[[128 134 124]
 [145 134 100]
 [116 122 144]
 [114 140 140]]
=>
[[145 134 100]
 [128 134 124]
 [116 122 144]
 [114 140 140]]

[[138 129 127 127 118 120 123]
 [120 122 115 120 117 115 103]
 [137 129 126 125 123 117 130]
 [116 115 117 107 121 109 122]
 [128 123 118 128 125 122 118]]
=>
[[138 129 127 127 118 120 123]
 [137 129 126 125 123 117 130]
 [128 123 118 128 125 122 118]
 [120 122 115 120 117 115 103]
 [116 115 117 107 121 109 122]]

[[109 122]
 [126 130]
 [125 128]
 [104  99]
 [116 133]
 [114 133]]
=>
[[126 130]
 [125 128]
 [116 133]
 [114 133]
 [109 122]
 [104  99]]

[[119 132 153]
 [137 125 109]
 [131 122 118]]
=>
[[137 125 109]
 [131 122 118]
 [119 132 153]]

[[143 132 136 122]
 [144 118 105 127]
 [125 147 112 126]
 [122 146 135 112]
 [124 121 116 138]
 [141 117 114 121]]
=>
[[144 118 105 127]
 [143 132 136 122]
 [141 117 114 121]
 [125 147 112 126]
 [124 121 116 138]
 [122 146 135 112]]

[[116 122 121 136 112 131 127]
 [124 129 124 125 121 128 135]
 [130 132 128 123 128 129 137]
 [129 134 128 124 126 131 141]
 [140 131 135 122 144 124 123]
 [114 128 121 143 106 139 142]
 [128 121 129 132 131 124 112]
 [123 114 125 130 129 119 102]]
=>
[[140 131 135 122 144 124 123]
 [130 132 128 123 128 129 137]
 [129 134 128 124 126 131 141]
 [128 121 129 132 131 124 112]
 [124 129 124 125 121 128 135]
 [123 114 125 130 129 119 102]
 [116 122 121 136 112 131 127]
 [114 128 121 143 106 139 142]]

[[127 127 157 148 139 128 133 133 141 136 128 129 120]
 [134 136 128 128 128 131 128 129 135 117 128 127 128]]
=>
[[134 136 128 128 128 131 128 129 135 117 128 127 128]
 [127 127 157 148 139 128 133 133 141 136 128 129 120]]

[[149 137 127 105 124 119 130 126 129 130 106 129 129]
 [120 138 139 123 104 124 145 114 123 142 121 137 139]
 [146 127 110 113 145 117 113 141 137 113 113 117 116]
 [112 113 123 152 138 150 123 129 126 124 149 120 119]
 [124 114 119 140 146 140 115 139 140 115 139 114 116]]
=>
[[149 137 127 105 124 119 130 126 129 130 106 129 129]
 [146 127 110 113 145 117 113 141 137 113 113 117 116]
 [124 114 119 140 146 140 115 139 140 115 139 114 116]
 [120 138 139 123 104 124 145 114 123 142 121 137 139]
 [112 113 123 152 138 150 123 129 126 124 149 120 119]]
---
[[154 121]
 [130 128]
 [148 126]
 [141 126]
 [134 126]
 [114 132]
 [107 131]
 [154 124]
 [121 125]
 [105 132]
 [136 129]
 [122 128]]
=>
[[121 154]
 [128 130]
 [126 148]
 [126 141]
 [126 134]
 [132 114]
 [131 107]
 [124 154]
 [125 121]
 [132 105]
 [129 136]
 [128 122]]

[[110 142 121 137 111 123 147 135 145 131 118 114 120 137 111]
 [143 146 134 119 131 124 127 132 117 113 145 108 119 122 106]
 [146 145 138 134 116 130 150 124 117 122 107 122 120 132 138]
 [144 111 116 137 104 116 118 143 123 135 143 104 125 124 142]
 [143 122 140 136 121 105 111 128 133 137 107 132 137 110 118]
 [116 146 148 138 140 135 118 113 117 132 126 117 142 119 121]]
=>
[[111 110 142 121 137 111 123 147 135 145 131 118 114 120 137]
 [106 143 146 134 119 131 124 127 132 117 113 145 108 119 122]
 [138 146 145 138 134 116 130 150 124 117 122 107 122 120 132]
 [142 144 111 116 137 104 116 118 143 123 135 143 104 125 124]
 [118 143 122 140 136 121 105 111 128 133 137 107 132 137 110]
 [121 116 146 148 138 140 135 118 113 117 132 126 117 142 119]]

[[118 116]
 [141 128]
 [130 130]
 [123 128]
 [136 125]
 [133 107]
 [134 118]]
=>
[[116 118]
 [128 141]
 [130 130]
 [128 123]
 [125 136]
 [107 133]
 [118 134]]

[[143 106 128 144 107]
 [133 129 138 131 112]
 [134 127 124 119 131]
 [117 119 145 119 128]
 [121 133 137 128 107]
 [122 134 134 118 140]
 [115 103 124 134 120]
 [135 117 121 123 126]
 [116 120 140 138 138]
 [124 138 132 127 117]
 [142 140 146 117 129]
 [126 107 129 123 128]]
=>
[[107 143 106 128 144]
 [112 133 129 138 131]
 [131 134 127 124 119]
 [128 117 119 145 119]
 [107 121 133 137 128]
 [140 122 134 134 118]
 [120 115 103 124 134]
 [126 135 117 121 123]
 [138 116 120 140 138]
 [117 124 138 132 127]
 [129 142 140 146 117]
 [128 126 107 129 123]]

[[119 131 113 143 138 124 138 131 122 127 116 130 135 131 117]
 [125 124 128 117 119 128 128 129 118 125 124 124 129 120 128]
 [121 128 138 124 134 123 135 123 122 121 112 127 151 112 113]
 [128 123 130 110 103 132 132 127 119 128 144 133 134 108 140]
 [131 124 128 127 123 131 123 131 133 122 131 126 130 124 123]]
=>
[[117 119 131 113 143 138 124 138 131 122 127 116 130 135 131]
 [128 125 124 128 117 119 128 128 129 118 125 124 124 129 120]
 [113 121 128 138 124 134 123 135 123 122 121 112 127 151 112]
 [140 128 123 130 110 103 132 132 127 119 128 144 133 134 108]
 [123 131 124 128 127 123 131 123 131 133 122 131 126 130 124]]

[[134 130 134 132 138]
 [114 147 133 137 131]
 [107 111 149 155 107]
 [146 130 122 141 130]
 [131 131 135 107 109]
 [132 128 144 127 142]
 [128 129 124 122 131]
 [139 112 136 119 131]
 [153 136 116 136 130]]
=>
[[138 134 130 134 132]
 [131 114 147 133 137]
 [107 107 111 149 155]
 [130 146 130 122 141]
 [109 131 131 135 107]
 [142 132 128 144 127]
 [131 128 129 124 122]
 [131 139 112 136 119]
 [130 153 136 116 136]]
